One turning vector, and how many steps it has turned
The counts run from 0 to 343.
[-1.64  0.70 -1.10 -0.11  1.21 -0.10 -1.73  0.06  2.21 -1.82  0.27  0.02
  2.17 -1.09  0.27  0.72  0.06 -1.95 -0.94  0.40  2.06  0.97 -2.32  1.34
  1.78 -0.83  0.37  0.37 -1.64  1.54  3.25 -1.27 -2.17 -0.41  0.54  0.15
 -1.40 -2.15 -0.53  1.00 -1.22 -0.06  0.74 -0.96  0.77  0.27  0.05  0.44
 -1.64 -0.80 -0.12  1.65 -2.30 -0.92 -1.33  2.56  3.25  0.57 -1.16 -0.57
  0.07  0.86  0.45  0.63  0.83  0.32  1.48 -1.03 -0.33  2.09 -1.22 -0.65
 -1.90  3.18  0.79 -0.90] -> 36
[ 0.26  0.85 -0.80 -1.24  1.27 -1.06 -3.14 -0.63  1.62 -0.34  0.51  0.30
  0.35 -0.65 -1.43 -1.18 -1.37 -0.23  0.40  2.39  0.80 -0.59 -2.46  0.81
  1.32  1.02  2.31 -0.21 -2.59  0.19  1.69 -0.74 -2.34  0.58 -2.30  1.52
 -1.39 -3.33 -0.25 -1.24 -0.93  2.15 -0.21  0.91  0.68 -1.51 -2.74  0.19
 -0.28 -1.83  0.52  1.95 -2.80  0.25  0.17  0.47  2.52  0.50 -1.19  1.96
  0.22  0.99  1.10  0.61  0.61 -0.35  0.26  0.08 -1.55 -0.43  0.56 -0.34
 -1.13  0.00  0.85  1.39] -> 59
[-0.67  1.21 -1.45  0.51 -0.91 -0.69 -3.07 -0.82  0.16 -1.69 -0.69 -0.22
  0.30 -1.73 -1.87  1.86 -0.42  0.60 -1.58  0.37  0.76  1.19 -4.45  0.77
 -0.49  0.37  0.26  0.42  0.04  0.38  2.84  0.23 -2.66  0.69  0.50  0.23
 -1.85 -2.01 -2.06  0.31 -0.63 -0.77 -1.15 -0.97  1.68  0.01  0.43 -0.57
 -1.30 -0.04  3.13  1.53  0.39 -0.27 -0.03  1.59  1.45  0.48  1.39  0.75
  0.17  0.31  1.65  1.40  1.43  1.56  0.32  2.42 -1.88  0.40  1.82 -0.18
  0.53 -0.19  0.88 -0.93] -> 195
[-0.82  1.25 -0.07 -0.50  1.17  0.03 -1.55 -0.57  1.87 -2.18  1.36  0.85
  1.31 -1.09 -0.36  0.48 -1.14 -2.32 -1.21  0.63  0.44  0.23 -1.68  2.20
  2.20 -0.58  0.19  2.20 -1.79  2.95  2.17  0.05 -2.10 -1.43  1.55  2.56
 -1.27 -0.49 -0.57 -2.24 -3.43 -0.37 -0.27 -0.53  1.71  0.05 -0.91  0.32
 -1.14 -0.27 -0.02  0.45 -1.36  0.64 -0.19  1.49  3.24  1.47 -1.96  1.22
  1.77  0.66  1.39  0.07  0.84  1.18  0.79  0.88 -0.73  0.99 -0.96 -0.25
 -1.65  0.39  2.38 -0.39] -> 229
[ 0.05  1.24  1.43 -1.02  1.16  1.11 -1.97 -0.45  1.89  0.13  1.17  0.78
  0.30 -0.68 -2.82  0.23  0.12 -0.54 -0.17  0.89  1.75 -0.15 -1.55  1.24
  0.56  1.97  0.42 -1.82 -2.88  1.64  1.83  0.28 -2.36  0.88 -0.24  0.95
 -1.63 -1.44 -1.29 -1.40 -1.24  0.29 -0.73  1.49  1.36 -0.85 -0.99 -0.25
 -0.91 -1.85  1.75  0.65 -2.18 -0.54 -0.54  1.34  3.54  2.21 -2.35 -0.77
  1.39  0.43  1.41  0.31 -0.60  0.37 -0.08  0.61 -1.52 -0.56  0.21  0.23
 -1.51  0.25  3.50  0.06] -> 123
[ 0.57  1.93 -0.51 -1.75  0.37  0.67 -1.71  0.27  1.47 -1.26  0.11  1.69
  2.96 -0.10 -1.29 -0.34 -0.21  0.27 -1.01  2.00  0.64  0.12 -2.43  1.69
  0.66  0.79 -0.74  0.64 -2.62  0.88  2.66 -0.57 -2.58 -0.20 -0.15  1.73
 -0.71 -2.62 -0.24 -1.59 -2.34 -0.25  0.06  0.89  0.20  0.09 -1.00  0.49
 -1.09 -0.07  1.66  0.82 -1.92  0.18  0.18  2.20  3.27 -0.12 -2.40  3.83
  1.04  0.90 -0.33  0.52  0.58  0.59  0.32  0.60 -0.34  0.06  0.05 -0.83
 -1.53  0.56  0.87  1.18] -> 268
[-0.72  1.79 -0.87 -1.22  1.45  0.64 -1.05 -0.31  1.84 -1.04 -1.63  0.05
  1.54 -2.88 -0.50  0.55  0.44 -1.93  0.37 -0.01  1.97  1.06 -1.98  0.64
  0.78 -1.08 -1.08  0.01 -1.37  1.83  1.53 -0.09 -1.97  0.81 -2.62 -1.14
 -2.66 -1.95 -0.69  1.02  0.02 -0.51 -0.16 -0.98  1.03 -0.08  1.67  0.24
 -2.56 -0.14  1.60  2.70 -2.11  0.14 -2.47  2.19  3.27 -0.28 -0.29 -1.14
 -0.40 -0.31  0.16  0.07  0.26  0.06 -0.01  0.55 -2.07 -0.39  1.02 -1.13
  0.79  1.72  1.42 -0.85] -> 92
[-1.26  1.77 -0.73  0.12 -0.15 -0.08 -2.62 -1.13 -0.32 -0.72 -1.68  0.22
  1.34 -1.80 -2.34  1.95 -0.15  0.08 -0.51  0.53  0.58  0.70 -4.26  1.17
 -0.43 -0.32 -0.79  0.40  0.01  0.38  3.12  0.86 -2.24  0.97  0.95 -0.90
 -2.25 -2.04 -1.62  0.90  0.06 -0.84 -1.01 -1.11  0.65 -0.41  0.84 -0.82
 -0.98 -0.83  3.00  1.18 -0.57 -1.16 -0.20  2.01  1.77 -0.22  0.88  0.43
 -0.06  0.06  1.50  1.25  1.28  0.58  0.19  2.60 -2.37  0.39  2.69 -0.40
  0.01  0.54  1.02 -0.50] -> 196
[-0.30  1.20 -0.13 -1.01  0.68 -0.21 -1.75 -0.44  1.30  0.12 -0.81  0.82
 -0.58 -2.26 -2.73  0.12 -0.51 -1.45  0.58  0.39  1.65  1.03 -3.04 -0.49
  0.89  0.20 -0.15 -0.81 -1.10  3.31  2.47  0.92 -0.71  0.13  0.05  0.76
 -2.57 -0.33 -1.64 -1.20 -1.03  0.30 -0.31 -1.16  0.48 -1.76  0.94  0.39
 -0.75 -1.11  0.90  2.58 -2.33  0.41  0.44  0.61  3.31  0.38  0.89  0.51
  0.66 -1.54  1.04  1.18  1.22 -0.44 -0.90  0.20 -2.81 -0.20  2.48  1.28
 -1.24  0.33  2.94 -0.98] -> 178
[-0.17  0.41 -2.51 -1.31  1.70 -2.16 -3.50 -0.50  1.53 -2.32 -0.34 -1.78
 -1.10 -1.63  0.57 -0.13 -1.43 -0.57  0.67  1.70  0.33  0.36 -2.87  0.61
  1.42  0.14  1.06  0.51 -1.89  1.29  2.96 -0.98 -2.67  1.04 -2.42 -0.08
 -1.41 -3.18 -2.21 -0.30 -1.40  0.95 -1.25 -0.05  1.28 -1.07 -1.71 -0.36
 -1.28 -1.20  1.05  1.35 -1.01  0.73 -0.38  0.65  1.19  0.82  0.50  0.75
 -0.57  0.45  1.33  0.26  1.78  0.70  0.64  0.90 -1.82 -0.07  0.30 -2.15
  0.27  0.93  0.86  0.25] -> 50
[-1.01  2.31  0.25 -0.75  0.44  0.53 -2.41 -0.40  0.30 -1.16 -1.44 -0.06
  1.20 -1.73 -0.19  0.14  0.41 -1.29  0.24  1.63  1.19  1.40 -1.35  0.34
  0.85 -1.53  0.51  0.52  0.23  1.92  4.19 -1.59 -0.47 -1.43 -0.87  1.51
 -1.01 -1.95  0.04 -2.66 -1.87  0.46 -0.85 -2.17  0.41 -0.20 -0.86  1.45
 -1.63 -0.82  0.33  1.40 -2.40 -0.81  0.11  0.71  2.97 -0.21 -2.27  1.45
  0.96  1.69  1.71  1.23  0.37 -0.06 -0.74  0.63 -2.65  1.38  1.52  1.07
 -1.70 -0.54  0.79 -0.12] -> 222
[ 0.25  1.59 -1.10  0.09  1.10 -0.48 -2.27 -0.75  0.86 -1.74 -0.87 -0.77
  0.60 -0.41 -1.07  0.24  0.08 -0.32  0.49  1.90  0.60  1.42 -3.72  1.22
 -0.61  1.03  0.17  0.45 -1.41  0.65  2.44 -1.41 -3.03  1.12 -0.81  0.92
 -0.30 -2.60 -2.68 -1.21 -2.04 -0.42 -0.93  0.62  0.47  0.05 -1.78  0.74
 -2.95  1.53  0.71  1.03 -0.11  0.85 -0.78  1.25  2.76 -1.09 -1.15  2.97
  0.54 -0.60  1.36  0.26  1.55  1.11  0.86  0.38 -1.90  1.16  0.43 -1.44
 -0.17  0.08  0.02  0.13] -> 10
[-0.20  2.61  0.01 -0.31  1.32  1.53 -2.33 -1.33  0.27 -0.50 -1.26  0.42
  0.92 -1.01 -1.78  0.79 -0.21 -0.32  1.33  1.00  1.05  0.35 -2.40  1.87
  0.00 -0.33 -2.33 -0.20 -2.02 -0.08  2.65 -0.86 -2.33  0.63 -0.65 -0.79
 -1.65 -2.24 -1.42 -0.86 -1.70 -0.86 -1.46  0.56 -0.76 -0.17 -0.43  0.85
 -2.97  0.24  1.61  0.17 -1.45  1.51 -1.62  1.89  3.82 -0.04 -2.27  2.46
  0.09 -0.59  0.67 -0.18  1.33  0.21  0.34  0.80 -1.53 -0.34  0.91 -1.68
 -0.82  0.04  1.87  0.23] -> 8
[-0.86  1.95 -0.51 -1.13  0.84  0.33 -1.90  0.11  1.09 -0.02 -1.16 -1.52
  0.77 -1.77  0.03 -0.55  1.24 -1.42  0.18  2.33  2.43  1.29 -1.79  0.68
  0.77 -0.72  0.96 -0.77 -0.96  1.24  3.39 -1.17 -0.93  0.12 -3.06  1.15
 -1.96 -2.92  0.13  0.15  0.42  0.85 -0.20 -0.92  1.37  0.43 -0.86  0.81
 -2.51 -0.96  0.97  2.61 -2.53 -0.60 -1.55  2.09  2.01 -0.97 -0.49 -1.54
 -0.08  2.52  1.03  1.43 -0.32 -0.55 -0.46  0.18 -1.46 -0.11  0.45 -0.94
 -0.94  1.42 -0.11 -0.57] -> 97
[-0.81  1.08  0.26  0.87  1.69 -0.41 -2.22 -0.10  1.07 -2.25 -0.35 -0.03
  1.96 -1.32 -0.56  0.84 -0.97 -2.50  0.01 -0.04  1.60  1.13 -2.28  2.92
  1.04 -1.18 -0.15  2.84 -2.20  0.64  1.03 -0.81 -2.40 -0.16  0.05  0.23
 -1.64 -1.60 -0.96  1.02 -2.05 -0.35  0.65 -1.19  0.60  0.05  0.38  1.44
 -2.23 -0.04  0.46  2.02 -0.90  1.14 -1.41  2.23  4.06 -0.13 -1.06 -0.41
 -0.42 -1.17  1.05 -0.01  0.69  1.66  1.45  0.57 -1.18  1.42 -0.44 -1.46
  0.23  2.91  0.96 -1.00] -> 26
[ 1.18  0.83  0.74 -1.11  0.40 -0.51 -1.14  0.53  1.50 -2.46  0.88  0.31
  2.63 -0.16 -1.61 -0.44 -0.63 -0.14 -2.69  1.13  1.82  2.56 -3.30  0.97
 -0.17  0.81  0.98  1.03 -1.86  1.08  2.07 -0.29 -1.75 -0.45 -1.22  1.57
 -1.14 -2.14 -0.27 -1.97 -1.43  1.39  0.23  0.10  1.68  0.23 -1.61  1.26
 -0.62 -0.52  1.79  2.10 -2.43 -0.17  0.69  2.24  2.99  0.83 -1.94  0.62
  0.85  2.10  1.13  1.56 -1.46  0.97 -0.07  1.45 -0.40  0.30  0.46  0.13
  0.46 -0.23  1.51 -0.44] -> 144
[ 0.16  1.61  0.32 -1.33  1.31 -0.32 -3.47 -1.00  0.87  0.59 -0.59 -0.49
  0.14 -0.10 -0.97 -0.68 -0.94 -0.41  0.55  2.41  1.39  0.03 -1.51  1.06
  0.93  0.81  1.22 -1.28 -2.32  0.01  2.64 -0.90 -2.45  0.33 -2.75  0.85
 -1.88 -2.77  0.15 -0.92 -0.78  1.86 -0.53  1.47  0.72 -1.47 -2.35 -0.11
 -0.67 -2.70  0.42  1.26 -3.32 -0.17 -0.07  0.88  2.50 -0.08 -2.28  1.22
  0.20  1.18  1.41  0.59 -0.03 -0.02 -0.34  0.07 -1.49 -0.17  0.72 -0.90
 -1.77  0.85  1.07  1.21] -> 58
[-0.12  1.72  0.56  0.04  1.56  1.05 -2.02 -1.70  1.21 -0.07 -0.42  1.22
  0.96 -1.20 -1.95  0.01 -0.66 -1.55  0.23 -0.88  1.97  0.96 -3.35 -0.92
 -0.48  0.24 -0.52 -0.34 -2.42  0.70  1.70 -0.63 -1.66  0.85 -1.64 -1.73
 -2.12 -1.68 -1.52  0.11  0.00 -0.19 -0.09  0.00 -1.01 -0.98  0.30  0.13
 -2.12 -0.95  1.10  2.59 -2.32  0.04 -0.55  1.23  4.79 -0.51 -1.75  2.28
 -0.52 -1.60  0.68  0.63  0.03  0.32 -0.57 -0.20 -2.81  0.70  1.45 -0.28
  0.20  1.84  1.72 -0.26] -> 73
[-1.14  2.67 -0.61  0.64  0.68  0.64 -3.67 -2.13 -0.53  0.17 -1.87 -0.09
  1.13 -1.32 -0.93  0.95  0.02 -0.91  0.94  2.38  0.72 -0.29 -3.56  1.50
 -0.39 -0.34  0.85  0.38 -0.98 -0.10  2.40 -1.38 -2.64  0.48 -1.81 -0.01
 -0.94 -2.82 -1.09  0.66 -0.34 -0.59 -0.71 -0.27  0.68 -0.26 -0.46  0.22
 -2.33  0.13  0.51  1.60 -0.71 -1.14 -1.40  1.38  2.96 -2.17 -0.47  1.93
 -0.31  0.29  2.17  0.53  0.95  0.80  0.14  0.34 -2.87  1.24  1.91  0.13
 -0.44  0.18 -0.62  0.63] -> 12
[ 0.52  0.46  0.57 -1.97  1.05 -0.57 -0.92  0.96  2.75 -1.69  0.88  0.05
  1.12 -0.68 -0.57 -1.01 -0.05 -1.43 -0.79  0.88  2.04  0.75 -1.46  1.14
  2.16  0.67  0.58  0.08 -3.09  2.25  1.87 -1.00 -1.25 -0.15 -1.29  1.92
 -1.70 -1.63 -0.46 -1.74 -2.22  0.33 -0.43  0.17  1.70 -0.49 -0.66  0.77
 -0.64 -1.06  1.36  2.05 -2.04  1.65 -0.68  1.91  3.39  1.09 -0.85 -1.13
  0.41  1.41 -0.64  0.67  0.33 -0.26  1.36 -0.39 -0.39 -0.55 -0.98 -1.12
 -0.84  1.96  2.94  0.15] -> 104
[-1.16  0.98  0.46  0.41  0.59 -0.39 -2.92 -0.03  0.59 -1.52 -1.09  0.19
  2.17 -0.37 -0.50  0.39 -0.93 -1.95 -0.33  1.94  0.12 -0.29 -2.82  2.80
  1.07 -0.16  2.26  3.49 -1.52 -0.34  0.69 -1.55 -2.93 -0.49 -1.51  2.24
 -1.03 -2.30  0.40 -0.35 -1.64 -0.58  0.21 -0.68  2.25  0.07 -1.78  0.58
 -1.34 -0.17  0.65  2.21 -0.67 -0.65 -0.97  1.76  3.08 -1.34 -0.20  0.43
 -0.30  0.84  1.97  0.64 -0.12  1.41  0.79  0.84 -2.03  1.08  0.39 -0.47
 -0.34  0.63 -0.14  0.18] -> 21
[-0.40  2.14  0.19  0.45  0.45 -0.25 -2.91 -0.99 -0.18 -0.57 -1.08 -1.39
  0.58 -1.01 -1.79  0.45 -1.07 -0.08 -0.64  1.51  2.11  2.53 -3.79  0.20
 -1.13  0.27  1.74 -0.48 -0.62 -0.45  2.44 -0.76 -2.67  0.77 -1.59  0.34
 -2.25 -2.75 -1.58  0.42  0.74  0.58 -0.51 -0.34  0.94 -0.31 -0.71  0.36
 -1.98 -0.88  2.40  2.58 -1.81 -2.01  0.29  1.78  1.33  0.13 -0.64 -0.89
 -0.60  0.53  2.42  1.39 -0.27  0.56 -0.73  1.86 -1.77  1.18  1.74  0.22
  0.85  0.49  0.33 -0.79] -> 136
[-0.50  1.46 -1.49 -1.50  2.06 -0.92 -2.15  0.19  1.88 -1.01 -0.13 -0.72
 -0.78 -1.01 -1.52  0.71 -1.15 -1.49  0.04  0.55  0.39  1.71 -1.74  1.27
  1.21 -0.22 -1.33 -0.14 -1.24  3.05  2.96  1.43 -2.30 -0.29  0.90 -0.20
 -2.01 -0.93 -1.72 -2.05 -1.85 -0.66 -0.98 -0.77  0.41 -1.10  0.36  0.37
 -1.38 -0.49 -0.68  1.03 -2.71  0.66 -0.82  0.56  3.50  0.89 -1.06  1.64
  1.98 -1.74  1.50 -0.49  1.80  1.46 -0.10  0.30 -2.13  0.30  0.35  0.02
 -1.61  0.49  2.34 -1.25] -> 238
[-1.73  1.72  1.10  0.76  1.65  0.62 -2.33 -0.44  0.28 -1.00 -1.01 -0.54
  1.39 -0.45 -0.76  1.32 -0.27 -2.04  0.22 -0.07  1.98  1.38 -1.30  2.47
  1.06 -1.40 -1.26  1.99 -1.65  0.01  1.82 -0.71 -2.06 -0.71 -0.31 -0.05
 -2.05 -1.59  0.23  0.88 -1.29 -0.61 -0.44 -1.39  0.02  0.33 -0.26  1.94
 -2.94 -0.25  0.27  1.71 -2.28  0.96 -1.76  2.78  3.62 -0.46 -1.76 -0.52
 -0.46 -0.27  1.49  0.44  0.55  1.37  0.88  0.01 -1.86  1.22 -0.26 -1.33
 -0.11  2.45  1.11 -1.11] -> 27
[ 0.34  0.81 -0.38 -1.05  1.10  0.81 -0.67 -0.03  2.39 -1.90  1.54  0.13
  2.35  0.02 -0.29  0.32 -0.18 -2.06 -2.05  0.21  1.66  1.04 -2.87  2.62
  0.15  0.69  0.15  1.21 -2.19  1.06  1.01 -0.69 -2.66  0.03 -1.08  1.30
 -1.96 -2.19 -1.41 -0.05 -1.47 -0.02  0.00  1.23  1.76  0.69 -0.72  0.11
 -2.23 -0.10  1.35  1.76 -1.19  0.73 -1.95  3.07  3.29  0.12 -1.31  0.30
  0.29  0.70  0.59  0.06 -0.45  1.09  0.98  1.35 -0.67 -0.06 -1.50 -1.34
  0.31  1.11  1.50 -0.38] -> 85
[ 0.16  1.13 -0.27 -1.97  1.18 -0.14 -1.08 -0.51  1.72 -0.63 -0.15  1.46
  0.86 -2.70 -1.30  0.63 -0.49 -2.27  0.38  0.56  0.95 -0.80 -1.44  1.02
  2.01  0.14  0.62  1.13 -1.65  3.69  1.11  0.17 -0.71 -0.93 -2.39  1.92
 -2.76 -0.61 -0.65 -1.47 -1.50 -0.54 -0.46 -1.03  2.12 -1.13  0.54 -0.12
 -0.42 -1.42  1.85  2.25 -1.86  0.44 -0.43  1.05  2.83  0.96  0.39 -0.07
  0.80  0.39  0.60  0.32  0.49  0.18 -0.72  1.66 -2.26 -2.19  1.68 -0.02
 -0.52 -0.82  3.17  0.58] -> 168
[-1.37  1.68 -0.76 -0.67  0.12  0.33 -2.56  0.03  0.30 -0.80 -1.51  0.79
  1.59 -2.08 -2.90  1.44  0.58  0.62 -0.27  0.57  1.47  0.87 -3.31  0.76
 -0.81 -0.60 -0.94 -0.62 -0.33  0.63  3.01  1.17 -2.34  0.91  0.51 -1.70
 -2.09 -1.62 -0.97  0.25 -0.01 -1.19 -1.00 -0.84 -0.04 -0.75  1.58  0.03
 -1.08 -0.06  3.06  0.96 -1.37 -0.80 -0.66  1.33  3.18  0.08 -0.35  1.01
  0.94 -0.25  0.92  0.47  1.20  0.75 -0.67  1.74 -2.70 -0.21  3.26  0.27
 -0.05  0.46  1.84 -0.01] -> 197
[ 0.02  1.80 -0.78 -0.25  1.43 -0.73 -2.38 -0.62  1.13 -1.99 -0.65 -0.74
  0.82 -0.77 -0.11  0.24 -0.49 -1.86  0.96  2.03  0.31  1.40 -2.86  2.02
  0.01 -0.29  0.10  1.11 -0.95  0.73  2.75 -2.00 -2.88  0.14 -1.07  1.51
 -0.41 -2.25 -2.37 -1.18 -2.57 -0.49 -0.72 -0.30  0.90  0.65 -1.41  1.28
 -3.44  1.23  0.08  1.45 -0.16  1.23 -1.30  0.88  2.61 -1.22 -1.10  2.06
  0.72 -0.34  1.73  0.23  1.20  0.86  1.03  0.64 -1.77  0.75  0.29 -1.73
 -0.20 -0.59 -0.06 -0.05] -> 279
[-0.13  1.44  0.94  0.25  0.43  0.38 -3.03 -1.19  0.34 -0.51  0.92 -0.71
  0.14 -0.70 -1.52  0.63 -0.96 -0.82 -0.34  1.36  1.44 -0.12 -2.59  2.15
  0.54  1.30  1.53  0.11 -2.51 -0.20  1.49 -0.27 -2.96  0.12 -0.92  1.47
 -2.19 -2.66 -1.46  0.15 -0.63  0.22 -1.29  1.24  2.43 -0.81 -1.87 -0.44
 -0.36 -2.22  3.32  0.89 -1.34 -0.91 -0.52  1.71  1.49  1.61 -0.87 -1.10
 -0.37  1.64  3.35  0.80 -0.68  1.22  0.28  2.18 -1.76 -0.31  0.44 -0.88
 -0.36 -0.73  1.88 -0.36] -> 126
[ 0.16  1.07 -2.39 -1.64  0.22 -0.97 -2.88 -0.32  0.79 -1.59 -1.17  1.33
  2.00 -1.31 -1.54 -0.23  0.01  0.78 -0.46  1.78  0.61  0.32 -4.22 -0.63
 -0.07  0.04  0.37  0.49 -1.11  1.05  2.99  0.00 -1.70  0.58 -1.11 -0.32
 -1.52 -2.85 -0.63 -0.75 -1.08  0.36  0.21 -0.97 -0.40 -0.64 -0.86 -0.25
 -0.47 -0.14  1.14  1.83 -1.43  0.41  0.88  1.09  3.48 -1.09 -0.39  4.06
  0.54  0.19 -0.56  1.56  1.49  0.20 -0.17 -0.03 -2.27  0.31  2.33  0.45
 -0.58  1.05  0.29  1.38] -> 263
[-0.05  0.62 -0.16 -2.08  0.98  0.46 -1.58  0.98  0.78 -1.44 -0.93 -0.55
  0.35 -1.14 -0.47 -0.03  1.00 -1.73 -0.07  0.17  0.93  1.45 -1.80  1.54
 -0.26  0.76  0.15  2.23 -1.11  0.83  1.21 -0.17 -1.70  0.26 -4.02 -0.21
 -2.17 -2.61  0.24 -0.50 -0.35  0.42 -1.23 -0.10  1.72  0.37 -1.16  0.46
 -2.74 -0.48  2.18  1.95 -1.68  0.73 -1.95  2.35  3.45 -0.73 -0.25  0.40
  0.15  1.59  1.83  0.60 -0.22  1.10  0.21  2.02 -2.84 -1.49  0.40 -1.61
  1.15 -0.02  0.65  0.18] -> 88
[-1.01  0.90 -1.92 -1.96  0.97 -2.13 -3.33  0.27  1.24 -0.70 -0.42 -0.10
 -0.19 -0.74 -1.92  0.43 -0.53 -1.01 -0.61  1.64 -0.03  0.50 -2.87  1.02
  0.98  0.11  1.33  0.27 -0.21  1.86  2.87  1.61 -2.70  0.12 -0.92  1.19
 -1.88 -1.67 -0.30 -1.26  0.10  0.94 -0.36 -0.79  1.50 -1.37 -1.26 -0.30
 -0.32 -0.82  0.06  1.82 -3.06 -0.53  0.23  0.33  2.52 -0.90  0.23  2.23
  1.64  0.39  1.70  0.37  1.67  1.09  0.12  0.55 -2.62  0.11  1.87  1.34
 -1.68  0.56  1.09 -0.69] -> 243
[ 0.37  1.22 -0.98 -1.61  1.09 -1.07 -1.97 -0.05  0.57 -1.66 -0.88 -0.18
  0.80 -0.04 -2.39 -0.03 -1.56  0.89 -0.50  1.13  1.15  1.87 -2.93  1.00
  0.46 -0.81 -2.30 -0.61 -1.88  0.27  3.11  0.49 -2.41  0.32  0.56 -0.78
 -1.81 -2.03 -1.34 -1.40 -1.76  0.43 -0.41 -0.03 -1.05 -0.33 -1.09  1.22
 -1.30  0.52  0.96  1.23 -2.49  2.15  0.13  2.52  3.05  0.22 -1.69  2.64
  0.54 -1.06 -0.29  0.33  1.95  0.59 -0.18  0.77 -1.15 -0.16  0.82 -0.57
 -0.49  1.97  1.64 -0.20] -> 258
[-0.07  0.66  0.74 -1.32  0.35  0.24 -2.17  0.47  1.00 -0.23  0.36  2.18
  1.19 -0.60 -3.24  1.28 -0.74 -0.75 -1.14 -0.33  1.29 -0.54 -3.13  1.13
  0.61  1.08 -0.48  1.07 -1.60  1.56  1.49  1.46 -1.80 -0.22  0.80  0.62
 -3.03 -0.61 -0.85 -1.08 -1.40 -0.51 -0.61 -0.33  1.08 -1.62  0.44 -0.56
  0.70 -1.61  2.88  0.85 -1.56  0.66  0.07  2.00  4.14  1.35 -0.14  0.90
  0.99 -0.44  0.07  0.94  0.73  0.56 -0.12  1.45 -2.18 -0.74  1.54  0.96
 -1.01  0.22  3.76  0.00] -> 188
